(in the rows, 128 means zero)
Named moves come first, each a turn or a mirror and shown by rows before and after it. Which of them, in which order, take the first row of each pair that follows to the second? Write the first one first, as in the answered first pair.
move vame:
[140 153 134 125 132 127 106 160 127]  ->  [146 149 133 135 140 138 116 155 121]
[140 123  95 168 136 188 114  90  51]  ->  [ 90 147 111  98  73  98  55 101  98]
[110  91  73  82  66  90 190  95 132]  ->  [131  82  69 116  92 127 216  91 114]
[136 156 134 102 149 144  96 154 119]  ->  [142 154 130 108 154 153 103 154 113]
move Tel:
[186 159 143 139 133 112 158 166 132]  ->  [153 163 147 110 104  75 128 161 149]
[175 139 134 102 119 137 144 128 133]  ->  [158 141 136  88 106 119 131 124 141]
[147 137 151 137 109 123 135 128  88]  ->  [134 137 153 131 100 110 124 124  97]
move legop:
[152 134  98 139 110 111 179 120 138]  ->  [154 126  97 153 125 131 177 113 126]
[103 121 128 126 133 145 108 105 117]  ->  [108 135 132 105 110 113 108 121 135]
[104 133 134 123 143 159 100 138 144]  ->  [ 97 136 135 114 133 144  98 139 152]
[120 123 120 129 111 132 122 112 140]  ->  [136 134 125 124 106 125 129 129 144]

Each pair is two moves apart.
[152 138 129 117 115 114 144 159 148]  ->  [108 130 135 108 112 104 104 140 151]
legop then Tel
[102 108 114 123 137 105 132  85 159]  ->  [114 107 108 128 133 108 150  87 158]
Tel then legop
[113 133 135 110 117 118  96 148 135]  ->  [131 132 137 135 146 151 105 154 120]
legop then legop
[ 75 123 119 109  67  55 137  90 143]  ->  [103  95  97 167 110 125 195  62 102]
Tel then legop
[194 138 119  86  85  86 193 141 155]  ->  [191 105 109 148 147 170 209 103 101]
vame then legop
[139 156 143  75  76  45 129 178 164]  ->  [150  98 117 186 177 193 178 113  78]
Tel then legop
[163 133 130 136 142 135 115 146 132]  ->  [157 128 126 143 147 143 117 138 125]
Tel then vame
[ 71  94 119 154 131 145  84  72  98]  ->  [ 62 105 126 130 112 114  67  81 117]
Tel then vame
[127 124 133 141 145 138 132 118 115]  ->  [123 138 139 116 125 110 117 131 132]
Tel then legop
[ 87 123 132 133 132 134  90 101 114]  ->  [162 141 129 153 153 158 151 137 109]
legop then Tel
[115 147 148 124 158 120  65 153 140]  ->  [ 88 124 135 143 161 139  70 112 121]
vame then legop
[150 139 122 112 106 117 160 139 142]  ->  [141 139 125 106  97 107 151 135 148]
vame then Tel
[160 116 109 142 143 159 135 133 118]  ->  [ 98 107 108 116 115 125 102 106 130]
legop then vame
[ 75 103 116 138 120 132 108  85 123]  ->  [ 93 122 116 105  84  89 120 112 152]
vame then legop
[ 97 122 121 150 123 175  76  99 135]  ->  [112 121 120 164 137 187  90 105 129]
vame then Tel
[ 84  65 137 159 141  75 107  97  97]  ->  [ 91  70 130 140 117  48 123  98 113]
Tel then legop
[108 119 124 165 156 165 114 103  95]  ->  [ 99 151 135 103 101  84  92 132 142]
Tel then legop
[133 105 117 137 150 160 158  91 116]  ->  [112 100 120 131 140 152 142  79 117]
Tel then vame
[ 97 118 122 122 109 118 111 112 102]  ->  [104 120 120 115  96 105 126 115 110]
vame then legop
[ 91  76 103 174 137 153 135 104  86]  ->  [124  81 106 184 148 165 154 122  84]
vame then Tel
[112 134 129 104 129 128 106 114 152]  ->  [153 139 128 124 148 154 136 130 142]
legop then vame
[142 140 146 111 114 103 104 156 133]  ->  [137 137 153 115 124 113  91 153 128]
legop then Tel
[157 148 139 115 130 109 110 159 132]  ->  [124 138 143 116 134 109  82 141 129]
legop then Tel
[142 148 126 143 153 151 115 144 111]  ->  [135 154 133 128 144 134  95 152 120]
vame then legop
[ 71  96 152 128 112 117  64  82 120]  ->  [ 70  84 134 130  97 114  96  60 119]
Tel then legop
[125 124 106 192 148 153 134 109 117]  ->  [ 92 118  99 172 119 127 125  88 128]
legop then vame
[141  94  81 116 133 102 186  43 100]  ->  [193 125  93 102 125  82 205  95 124]
legop then legop
[142 135 137 112 125 122 112 154 132]  ->  [128 131 138 110 120 119 104 147 132]
vame then Tel
[109 104 121 157 142 147 141  91  98]  ->  [135 110 124 160 149 155 154 106  98]
vame then Tel
[109 149 153 101 136 109  58 162 135]  ->  [154 154 153 127 166 146  83 181 121]
legop then Tel
[142 140 127 120 123 107 132 151 142]  ->  [132 142 132 120 127 106 114 150 140]
legop then vame
[144 121 125 134 132 137 147 129 122]  ->  [111 115 125 126 120 123 129 111 127]
legop then Tel
[111 136 118 140 188 180 131 112 115]  ->  [122 172 139  86 148 110 102 160 157]
vame then legop
[110 115 131 135 139 135 111 108 118]  ->  [119 114 127 142 147 143 121 112 115]
vame then Tel
[110  73 154 132 140 185  84 121 146]  ->  [124  72 144 142 145 198 114 115 137]
legop then vame
[161 144 115 129  98 129 174 110 154]  ->  [115 143 121 111  85 107 134  95 162]
legop then Tel
[148 132 162 104 128 133  59 161 166]  ->  [112  90 142 145 152 182  71 104 132]
vame then legop
[141 130 119 115  96  89 139 126 159]  ->  [154 112 111 159 134 148 160 108 126]
Tel then legop
[156 130 116 133 142 146 176 148 135]  ->  [144 118 110 141 148 155 175 129 126]
Tel then vame
[147 122 136 128 162 143 147 136 141]  ->  [102 114 134 111 142 119 115 109 149]
legop then vame
[179 155 151 125 158 132 112 188 140]  ->  [ 72 104 134 136 150 141  72  95 119]
legop then legop
[ 84 139 110 105  94 114 110 134 146]  ->  [157 152 115 135 132 154 153 170 133]
legop then vame
[130 151 139  98 111  97 122 147 135]  ->  [131 122 127 148 152 159 142 115  98]
Tel then legop
[140 152 161  94 145 117 110 177 140]  ->  [108 138 164  98 153 126  83 158 132]
legop then Tel
[ 79 116 151  81 131 121  98 113 147]  ->  [163 127 149 121 173 171 159 149 128]
legop then vame
[123 121 130 137 137 139 144 125 111]  ->  [131 136 139 118 123 116 134 148 128]
vame then legop
[ 79 169 158  96 103 110  75 128 157]  ->  [ 54 126 133 137 125 162 110  68 119]
vame then legop
[172 136 143 149 143 134 148 143 130]  ->  [172 145 147 137 128 121 140 152 140]
vame then Tel
[ 64 117 113  83  69  68 116 119 151]  ->  [ 86  79  86 155 122 158 180  76  99]
Tel then legop
[120 129 133 151 171 181 123 130 124]  ->  [123 158 148 107 139 124  97 169 157]
vame then legop
[177 160 149 138 139 127 147 175 147]  ->  [176 149 142 154 154 153 155 162 136]
Tel then vame
